In the rows, zero is written as 128.
Rotation paths and how fast each direction turns (degrees per step):
Each turn is a multiple of 5 degrees from 10 to 175, or 0.
Each row of a path follows its step; steps can be skipped.
path 1
step 0: [124 126 126 139 130 123 123 125 135 125 124 136 129 140 129 129 127 133
 127 139 132 126 135 138 119 141 118 128 130 129 114 128 114 126 116 129
 127 127 130 130 125 135 126 130 141 125]
step 1: [122 126 129 129 123 120 128 133 127 130 123 117 130 127 125 128 117 130
 119 126 129 117 127 140 128 136 112 133 137 132 122 137 123 137 121 127
 124 128 136 126 137 122 121 136 137 128]
step 2: [137 129 130 138 134 125 117 122 120 124 121 129 130 122 124 137 126 132
 121 131 120 119 116 132 120 125 123 127 131 135 133 137 125 123 118 132
 122 124 136 125 135 128 116 127 139 137]
step 3: [124 134 133 136 128 127 122 133 119 125 125 128 139 124 141 133 126 130
 127 126 115 114 133 129 112 139 135 123 129 128 123 129 125 128 123 137
 120 134 127 119 126 136 122 133 133 125]
step 4: [125 135 132 135 120 126 128 126 120 130 121 132 130 117 135 135 123 115
 132 129 116 125 131 129 138 134 126 128 127 138 127 141 124 134 122 116
 120 134 126 118 128 125 122 127 132 119]
step 5: [126 134 134 140 128 134 109 118 118 132 126 131 132 124 136 127 130 126
 127 135 134 125 130 119 124 124 120 130 122 125 133 126 127 125 112 113
 123 128 127 128 126 123 122 133 132 120]
step 6: [121 128 128 139 128 133 116 137 118 128 125 126 141 125 135 127 120 125
 121 121 127 133 136 126 121 126 121 130 129 129 126 126 142 142 127 129
 126 119 125 124 122 117 130 131 137 119]
step 7: [136 133 135 140 135 127 128 133 127 130 124 138 135 116 119 131 128 122
 137 129 124 127 126 132 122 124 116 126 128 139 133 127 131 137 128 121
 128 109 123 120 122 127 129 128 125 119]
step 8: [125 126 129 135 134 128 124 124 134 126 120 137 136 127 126 125 128 138
 138 134 137 126 133 128 112 128 125 118 130 124 129 134 127 134 131 121
 127 128 108 121 127 126 119 140 128 118]
step 9: [119 127 123 138 125 122 134 126 129 134 125 140 138 130 125 136 120 125
 125 135 131 134 140 140 125 131 128 121 131 129 125 140 135 132 133 120
 135 121 130 130 139 121 130 140 135 122]
step 10: [132 131 139 127 128 122 116 128 127 136 133 131 129 124 118 127 129 129
 120 135 129 133 126 144 113 129 126 134 125 136 123 134 126 126 122 121
 135 118 124 133 141 126 120 137 124 124]
step 11: [126 129 131 132 124 121 116 125 127 125 119 123 125 132 120 136 122 126
 122 140 124 135 127 133 116 131 131 124 132 123 120 132 131 134 124 147
 131 124 114 126 130 125 117 129 130 124]
Speeds:
[128 130 130 130 131 126 128 127 130 130 127 126 129 126 129 125 131 127
 126 125 125 131 130 128 127 127 131 129 131 130 127 129 126 129 127 130
 127 126 125 130 128 131 131 126 128 130]  95
[126 129 129 128 128 123 129 129 127 128 127 129 129 131 129 127 126 129
 124 129 126 128 131 127 126 128 128 125 127 124 127 125 130 129 131 130
 129 131 130 127 124 128 130 129 132 127]  130
[127 128 125 129 126 127 131 128 127 130 127 124 131 126 129 129 124 126
 129 127 129 127 130 127 133 130 129 128 131 127 127 128 130 132 130 133
 129 127 127 128 131 126 127 128 127 128]  140
[127 125 128 128 131 128 128 128 128 127 127 129 130 126 129 128 130 129
 133 123 131 131 127 128 130 126 125 127 128 127 126 125 127 130 129 126
 129 126 128 131 125 127 129 129 130 125]  40
path 2
step 0: [130 130 122 118 135 128 122 128 125 130 131 128 124 128 130 127 127 139
 140 129 118 119 118 129 131 141 128 133 117 131 128 122 117 138 132 130
 124 113 134 124 137 131 135 132 124 129]
step 1: [143 140 119 126 131 129 134 126 129 113 146 122 123 139 125 121 131 133
 127 134 123 130 131 123 128 125 120 123 124 126 122 121 120 129 123 131
 125 124 127 129 134 128 134 129 129 134]
step 2: [130 119 131 124 131 140 136 128 118 123 133 136 120 126 127 121 137 133
 136 127 127 131 122 127 125 134 115 126 123 132 114 127 126 125 119 139
 122 128 121 124 127 121 122 119 131 134]
step 3: [124 128 121 130 142 129 128 123 126 138 137 130 121 132 133 127 132 119
 120 133 116 121 131 126 115 130 126 118 123 135 128 133 121 121 131 134
 121 126 121 120 116 125 123 127 131 132]
step 4: [127 135 125 129 132 133 136 120 127 134 120 129 118 128 130 133 128 126
 127 133 126 118 125 131 140 122 113 127 134 136 122 126 122 120 143 124
 122 128 119 132 124 119 132 129 139 125]
step 5: [129 129 118 114 135 124 137 126 129 132 128 132 116 119 128 138 127 125
 135 119 130 122 129 132 133 126 125 120 128 129 126 138 115 135 123 119
 116 135 128 129 125 131 132 135 122 123]
step 6: [142 121 124 128 132 121 132 128 131 132 131 132 113 122 134 126 134 132
 122 127 126 126 141 129 136 128 129 131 137 131 136 117 126 124 126 123
 124 131 114 125 136 132 136 131 118 133]
step 7: [130 126 138 127 126 137 134 124 133 126 116 133 122 125 132 120 134 135
 128 142 133 131 125 129 122 127 132 120 128 131 132 120 119 123 117 116
 115 138 130 121 129 128 133 122 121 126]
step 8: [125 136 132 132 127 143 125 132 127 141 132 134 113 118 126 127 135 136
 122 134 125 124 128 130 123 131 141 136 124 127 131 125 116 122 130 135
 125 126 136 124 130 130 127 137 123 123]
step 9: [138 138 122 136 122 130 121 128 130 127 123 127 118 127 127 127 119 135
 124 138 124 116 127 121 137 139 134 117 120 133 120 127 120 131 134 126
 127 124 132 126 141 128 127 123 132 123]
step 10: [137 133 129 127 128 137 134 131 128 119 137 125 116 128 120 128 127 135
 125 125 136 126 126 145 133 130 123 114 116 126 127 128 123 131 130 138
 127 137 133 135 133 136 124 128 134 133]
step 11: [137 128 126 133 142 130 128 136 124 122 126 140 121 126 121 123 130 127
 125 128 129 128 137 133 122 136 125 118 125 134 117 132 138 124 127 135
 128 128 116 125 134 130 114 129 118 126]
Speeds:
[127 127 124 129 129 127 128 130 130 130 127 129 129 127 126 128 128 128
 131 126 129 128 132 129 129 125 125 127 126 127 131 130 127 123 127 127
 126 125 126 130 126 125 128 125 129 129]  40
[129 130 130 129 129 126 128 130 126 128 129 129 129 130 124 128 129 130
 129 129 128 126 126 128 126 129 132 128 124 128 128 128 126 126 127 132
 130 127 129 131 132 127 132 124 127 127]  40
[126 127 128 127 131 123 131 128 126 129 128 127 128 126 127 133 130 126
 125 128 131 129 128 129 129 128 130 128 131 131 125 126 128 127 129 126
 129 129 130 126 126 126 130 126 127 129]  40
[130 130 125 124 126 126 130 129 129 128 126 128 128 128 130 132 125 130
 128 128 128 127 130 127 129 128 128 130 128 127 127 130 125 131 133 130
 127 126 132 130 129 127 128 129 130 127]  80
path 3
step 0: [130 135 126 128 127 130 130 134 135 136 124 133 135 136 136 117 126 127
 131 133 124 126 125 130 132 129 125 130 130 138 115 136 132 121 130 124
 125 120 130 130 119 130 137 118 132 112]
step 1: [130 135 123 127 126 130 133 137 117 132 127 128 137 132 128 125 126 119
 133 128 126 129 132 144 124 131 129 139 124 129 114 124 131 137 135 127
 133 122 130 137 140 124 131 122 129 122]
step 2: [123 132 134 134 129 123 123 131 124 130 118 120 131 135 124 134 131 128
 134 128 135 127 121 140 129 132 142 135 127 135 125 126 131 126 137 128
 132 126 120 129 135 139 124 136 123 114]
step 3: [121 128 129 142 137 121 134 136 127 128 127 122 131 133 136 133 138 126
 126 134 122 125 132 126 131 132 132 120 126 127 118 126 138 122 134 123
 132 124 130 128 121 134 140 134 129 116]
step 4: [131 137 121 129 143 129 132 133 123 129 135 133 140 135 133 122 133 131
 138 131 127 127 127 133 127 128 133 132 132 129 129 133 133 138 132 123
 132 134 133 125 133 131 147 136 134 128]
step 5: [125 131 135 118 136 131 129 131 124 129 135 120 134 143 128 126 130 127
 137 127 134 120 120 125 128 132 144 130 128 122 118 128 128 133 126 120
 130 123 118 129 135 132 132 124 118 130]
step 6: [130 123 132 124 133 123 138 124 120 115 128 119 119 129 130 128 134 130
 123 136 128 127 126 128 134 134 137 132 132 121 123 133 141 121 137 126
 128 126 114 134 134 131 135 128 133 125]
step 7: [126 123 122 123 133 127 136 131 130 124 123 138 128 133 144 125 134 135
 122 138 121 128 129 132 126 132 134 134 133 126 124 139 129 132 121 121
 134 133 117 118 128 131 128 136 135 121]
step 8: [129 141 126 123 131 130 136 130 129 132 121 134 128 136 135 117 128 127
 130 128 120 121 129 121 128 137 131 128 134 134 123 130 122 132 117 129
 133 125 115 137 132 138 137 118 130 128]
step 9: [127 133 131 121 114 132 129 123 127 119 128 122 127 134 127 119 132 129
 130 128 128 121 134 138 136 133 135 138 130 133 112 138 131 128 127 133
 131 118 129 139 135 128 131 129 136 126]
step 10: [116 126 135 130 126 127 129 135 131 129 123 131 126 125 133 133 125 133
 128 141 131 128 137 133 129 131 131 137 136 138 122 130 136 133 129 122
 134 122 119 137 139 123 122 133 127 114]
step 11: [120 134 133 146 131 123 132 129 128 127 115 130 132 123 137 133 137 128
 127 123 124 121 137 129 124 132 137 125 134 132 122 124 124 136 127 133
 137 133 125 130 137 132 134 130 134 126]
Speeds:
[127 129 125 128 127 131 125 128 129 126 127 126 125 125 130 133 131 131
 129 128 132 130 128 130 127 128 128 129 127 123 129 129 130 129 129 128
 127 127 126 130 129 129 127 126 125 125]  90
[122 125 130 130 129 125 132 130 128 126 125 129 127 126 129 128 129 130
 126 128 126 128 128 130 129 124 129 129 128 128 131 127 130 126 129 128
 128 129 127 126 128 132 125 129 127 129]  90
[125 125 126 129 128 126 125 129 127 129 129 126 129 126 130 130 127 127
 134 127 126 128 127 124 132 129 130 128 125 127 128 128 129 128 129 128
 127 132 128 127 129 126 131 130 127 130]  40
path 4
step 0: [123 117 130 125 125 134 129 125 128 120 123 120 132 127 126 133 128 124
 117 129 140 123 131 123 130 144 128 123 130 132 126 134 126 126 134 124
 127 122 115 132 133 120 123 128 155 131]
step 1: [116 124 129 138 132 127 132 137 131 129 118 117 138 128 130 130 131 132
 131 120 138 131 128 126 137 139 124 128 141 119 117 135 130 131 137 132
 134 116 134 134 119 132 131 131 140 130]
step 2: [121 110 133 145 118 137 124 123 127 137 118 119 137 120 117 127 130 135
 124 123 130 127 129 129 129 127 122 125 135 125 120 120 138 127 134 123
 137 123 125 128 136 136 129 128 123 131]
step 3: [122 119 125 134 119 137 127 121 128 132 128 128 136 130 121 126 119 133
 120 134 134 132 136 119 131 140 130 117 123 133 124 130 133 131 131 132
 121 127 128 132 140 143 112 135 140 123]
step 4: [118 128 133 137 132 135 130 121 122 127 121 128 127 127 139 123 127 129
 114 116 136 127 134 125 134 140 126 120 132 132 120 139 135 128 129 125
 123 127 144 120 123 136 130 137 140 132]
step 5: [121 126 140 138 120 139 123 119 127 128 116 119 137 134 128 125 140 124
 115 130 135 117 123 124 132 126 125 122 131 130 129 137 132 121 132 119
 128 118 122 135 128 128 138 127 134 133]
step 6: [127 127 129 140 127 131 123 131 136 132 129 123 136 129 120 139 143 128
 128 125 135 124 130 117 131 135 129 119 128 133 120 135 130 131 130 138
 129 115 129 144 132 143 122 120 137 127]
step 7: [122 121 125 146 134 145 129 133 127 128 125 134 124 119 127 129 131 132
 120 111 132 124 123 132 134 134 129 133 129 127 126 127 135 134 130 128
 126 122 133 128 134 149 124 130 129 135]
step 8: [122 121 128 140 125 136 131 116 139 137 124 133 131 121 133 124 121 131
 108 132 136 125 125 125 134 121 126 125 122 124 135 139 137 134 127 120
 121 120 119 130 136 132 128 131 137 126]
step 9: [121 132 128 133 128 119 133 124 131 130 134 122 123 122 137 135 134 122
 120 130 142 124 135 114 130 131 117 117 130 132 129 138 129 134 135 119
 133 121 136 137 135 139 128 136 138 129]
step 10: [122 134 131 148 120 141 126 136 123 122 127 119 126 127 132 131 137 119
 124 129 145 123 128 137 134 120 121 131 131 130 123 127 131 129 130 121
 131 129 133 133 127 143 134 127 133 129]
step 11: [126 127 128 144 123 139 122 123 140 121 129 128 133 117 118 141 132 136
 121 129 136 123 134 130 130 125 132 129 116 126 123 139 136 124 130 126
 130 127 118 132 129 137 130 124 133 113]
Speeds:
[127 127 126 131 130 131 131 127 128 127 127 128 127 128 128 126 126 130
 124 128 127 126 131 127 127 127 127 130 130 130 124 128 127 127 129 127
 131 127 130 134 129 127 127 125 130 125]  0
[126 129 127 127 131 129 129 128 128 127 130 129 131 125 130 126 130 128
 133 128 128 129 130 130 126 131 129 126 128 128 128 130 126 132 129 129
 129 128 132 132 127 128 128 131 127 129]  130
[128 129 127 126 130 129 130 130 125 126 128 127 125 129 131 131 128 129
 129 130 132 130 130 125 130 130 128 127 129 130 129 125 127 129 128 133
 128 128 130 127 132 129 127 125 130 129]  120
[129 128 130 125 126 128 128 124 130 129 127 127 127 127 128 128 129 133
 129 131 128 127 127 124 127 125 128 128 128 126 129 129 131 128 128 130
 133 126 129 129 130 128 133 130 126 130]  110
